Small tables with named rows and columns. After each table, cells are looked up by row and column.

Table Votofe
	Mazavu	Seb	Burokem	Pabuni	Lasizo	Gibod	Sadotug	Fego	Podebe
Bobepu	52.500	51.180	48.280	53.625	44.825	46.364	48.117	46.966	47.399
Kava	47.329	49.936	49.277	42.971	46.300	44.908	46.475	51.539	47.006
Nemote	47.532	55.490	51.355	45.057	34.945	43.991	44.222	42.932	54.850
Tipu	64.428	30.644	35.874	52.959	37.051	44.827	36.397	12.742	86.721
Getizi	52.252	49.865	42.925	45.863	46.130	44.045	51.372	51.868	49.033
Nen	52.130	52.523	44.230	45.851	51.948	54.373	57.267	51.606	41.675
Sev	43.090	58.358	47.835	50.131	48.399	45.149	36.472	48.469	42.747
Sig	46.766	47.093	52.743	46.276	52.097	45.553	49.835	50.542	41.354
Zus	47.565	46.411	49.341	45.462	44.475	46.657	51.262	54.427	46.655
Padu	46.186	44.233	34.653	46.045	49.579	57.590	48.715	49.996	51.196
Kef	53.232	51.615	57.530	45.006	53.864	38.233	56.842	52.453	38.853

Zus, Mazavu: 47.565
Kef, Podebe: 38.853
Kava, Pabuni: 42.971
Tipu, Mazavu: 64.428
Padu, Gibod: 57.590
Nen, Lasizo: 51.948
Padu, Lasizo: 49.579

Table Lemifa
,Lar,Lifamo,Rufevot
Rimi,-0.85,4.07,-1.69
Lufuzod,0.35,-3.17,-1.20
Lub,5.98,-7.19,-7.79

Lub, Lar => 5.98
Rimi, Lar => -0.85
Rimi, Lifamo => 4.07
Lub, Lifamo => -7.19
Rimi, Rufevot => -1.69
Lub, Rufevot => -7.79
Lufuzod, Lar => 0.35
Lufuzod, Rufevot => -1.20
Lufuzod, Lifamo => -3.17
Which row has the largest Lifamo? Rimi

Gem
columns: Nidada, Lutufog, Loreru, Narifiz
Gaf: [657, 655, 622, 473]
Medag: [983, 998, 811, 50]
Sul: [333, 310, 437, 889]
Vul: [283, 253, 409, 903]
Poz: [268, 243, 387, 891]
Gavofeg: [75, 44, 246, 922]
Dabem: [522, 526, 485, 341]
Tunefel: [243, 237, 283, 426]
Labeked: [392, 388, 412, 530]
Gol: [384, 365, 454, 729]
Bis: [449, 445, 456, 504]
Bafusi: [176, 152, 299, 777]
Vub: [619, 622, 553, 214]

What is the Lutufog of Medag in Gem? 998
What is the Narifiz of Gol in Gem? 729
What is the Nidada of Gavofeg in Gem? 75
What is the Nidada of Poz in Gem? 268
What is the Nidada of Dabem in Gem? 522
What is the Narifiz of Sul in Gem? 889
What is the Loreru of Poz in Gem? 387
What is the Narifiz of Vub in Gem? 214
What is the Nidada of Medag in Gem? 983
What is the Narifiz of Tunefel in Gem? 426
What is the Nidada of Vub in Gem? 619
What is the Loreru of Vul in Gem? 409
What is the Lutufog of Labeked in Gem? 388
What is the Nidada of Bafusi in Gem? 176
What is the Loreru of Sul in Gem? 437
What is the Nidada of Vul in Gem? 283
What is the Narifiz of Bafusi in Gem? 777
What is the Loreru of Vub in Gem? 553

Table Mekegel
,Tizari,Relozer,Gug,Pafor,Niz,Tisezi,Zorube,Sadegez,Nir
Mav,353,824,357,366,348,328,353,835,355
Vutuve,577,504,568,575,522,317,493,505,519
Numu,425,460,431,429,453,579,470,458,460
Lebo,472,356,475,472,496,612,509,351,500
Kede,225,833,241,246,273,469,309,841,291
Puz,227,422,254,233,383,937,468,417,399
Big,816,401,787,805,658,101,568,400,639
Dis,752,389,726,749,602,134,521,387,593

Numu, Niz: 453
Mav, Tizari: 353
Puz, Sadegez: 417
Puz, Nir: 399
Numu, Sadegez: 458
Vutuve, Tisezi: 317
Big, Gug: 787
Dis, Tizari: 752
Mav, Niz: 348
Dis, Pafor: 749
Puz, Niz: 383
Kede, Sadegez: 841

Table Tobokeg
,Ropo,Tisol,Baf,Salugu,Biki,Subit
Mot,0.65,0.43,0.69,0.54,0.74,0.34
Vedosup,0.83,0.66,0.62,0.89,0.60,0.60
Vuvetig,0.79,0.64,0.50,0.69,0.60,0.61
Kivi,0.77,0.64,0.67,0.85,0.58,0.61
Maren,0.51,0.74,0.78,0.73,0.65,0.58
Tel,0.42,0.69,0.62,0.54,0.60,0.68
Getize,0.54,0.62,0.84,0.64,0.75,0.37
Mig,0.67,0.39,0.62,0.47,0.81,0.26
Tur,0.65,0.67,0.62,0.69,0.70,0.53
Vemazed,0.67,0.66,0.41,0.64,0.41,0.93
Mudamod,0.37,0.41,0.59,0.16,0.60,0.60
Fuz,0.38,0.57,0.59,0.32,0.60,0.66

What is the Biki of Mig in Tobokeg? 0.81
What is the Tisol of Vuvetig in Tobokeg? 0.64
What is the Salugu of Fuz in Tobokeg? 0.32
What is the Baf of Kivi in Tobokeg? 0.67
What is the Subit of Tel in Tobokeg? 0.68
What is the Tisol of Mig in Tobokeg? 0.39
What is the Ropo of Tur in Tobokeg? 0.65

Table Panifur
,Tik,Pefad
Kirozus,0.9,0.3
Talen,0.6,0.3
Ruke,0.3,0.2
Daz,0.5,0.1
Gazima,0.4,0.2
Gim,0.4,0.1
Simip,0.8,0.3
Rig,0.3,0.4
Lovime,0.4,0.1
Bigare,1.0,0.9
Mamil,0.5,0.5

Tik of Rig: 0.3
Pefad of Mamil: 0.5
Pefad of Lovime: 0.1
Tik of Daz: 0.5
Tik of Ruke: 0.3
Tik of Bigare: 1.0
Tik of Mamil: 0.5

Ravupo
         Tadukoz  Lizuteg  Dokeka    Bub
Tivadib    74815    44195   47091  50963
Vasotok    60942    63858   52291  46993
Sib        38642    12969   74316  64454
Negiku     47232    40953   60479  54318
Dokozok    72264    69166   67141  50977
Mura       49357    45439   71584  61747
Sufuza     50320    76277   80306  71570
Pir        65164    53513   54277  38540
Gik        49932    66738   50181  42149
Vadape     86673    75053   57946  65372
Vab        75724    43007   47316  44227
Bav        50198    71420   52948  46825
Vel        55913    75203   78352  54997

What is the Dokeka of Dokozok in Ravupo? 67141
What is the Dokeka of Vel in Ravupo? 78352
What is the Lizuteg of Mura in Ravupo? 45439
What is the Tadukoz of Negiku in Ravupo? 47232
What is the Bub of Sib in Ravupo? 64454
What is the Tadukoz of Vasotok in Ravupo? 60942
What is the Dokeka of Vadape in Ravupo? 57946
What is the Lizuteg of Vab in Ravupo? 43007
What is the Bub of Tivadib in Ravupo? 50963
What is the Dokeka of Gik in Ravupo? 50181
What is the Tadukoz of Sib in Ravupo? 38642
What is the Bub of Pir in Ravupo? 38540
What is the Lizuteg of Pir in Ravupo? 53513
What is the Tadukoz of Vab in Ravupo? 75724

Piba
|  | Dibesi | Gagu | Dezatev | Divize |
|---|---|---|---|---|
| Ligitek | 6.371 | 6.265 | 4.701 | 8.339 |
| Gaz | 4.664 | 6.936 | 3.639 | 5.262 |
| Vuki | 5.674 | 4.742 | 7.101 | 5.304 |
| Pedizog | 4.237 | 6.803 | 4.411 | 4.115 |
| Riz | 8.304 | 4.806 | 6.148 | 9.125 |
| Vasurov | 8.582 | 4.852 | 5.926 | 8.118 |
| Vomuz | 6.923 | 6.676 | 3.798 | 8.856 |
| Maf | 5.248 | 5.769 | 5.922 | 7.081 |
| Zati | 7.815 | 4.406 | 6.491 | 7.597 |
| Rulebo | 4.501 | 4.835 | 6.882 | 1.949 |
| Zep | 4.575 | 5.939 | 5.664 | 5.879 |
| Zef | 3.443 | 7.271 | 3.842 | 3.917 |
| Sogovo | 6.006 | 4.014 | 7.501 | 8.190 |

What is the Dezatev of Riz in Piba?
6.148
What is the Dezatev of Vuki in Piba?
7.101
What is the Dezatev of Maf in Piba?
5.922
What is the Dibesi of Vasurov in Piba?
8.582
What is the Divize of Vasurov in Piba?
8.118
What is the Gagu of Ligitek in Piba?
6.265
What is the Divize of Vomuz in Piba?
8.856
What is the Dibesi of Rulebo in Piba?
4.501
What is the Dibesi of Sogovo in Piba?
6.006
What is the Divize of Zef in Piba?
3.917
What is the Dezatev of Zati in Piba?
6.491
What is the Gagu of Pedizog in Piba?
6.803
What is the Dezatev of Sogovo in Piba?
7.501
What is the Divize of Zati in Piba?
7.597
What is the Dibesi of Gaz in Piba?
4.664

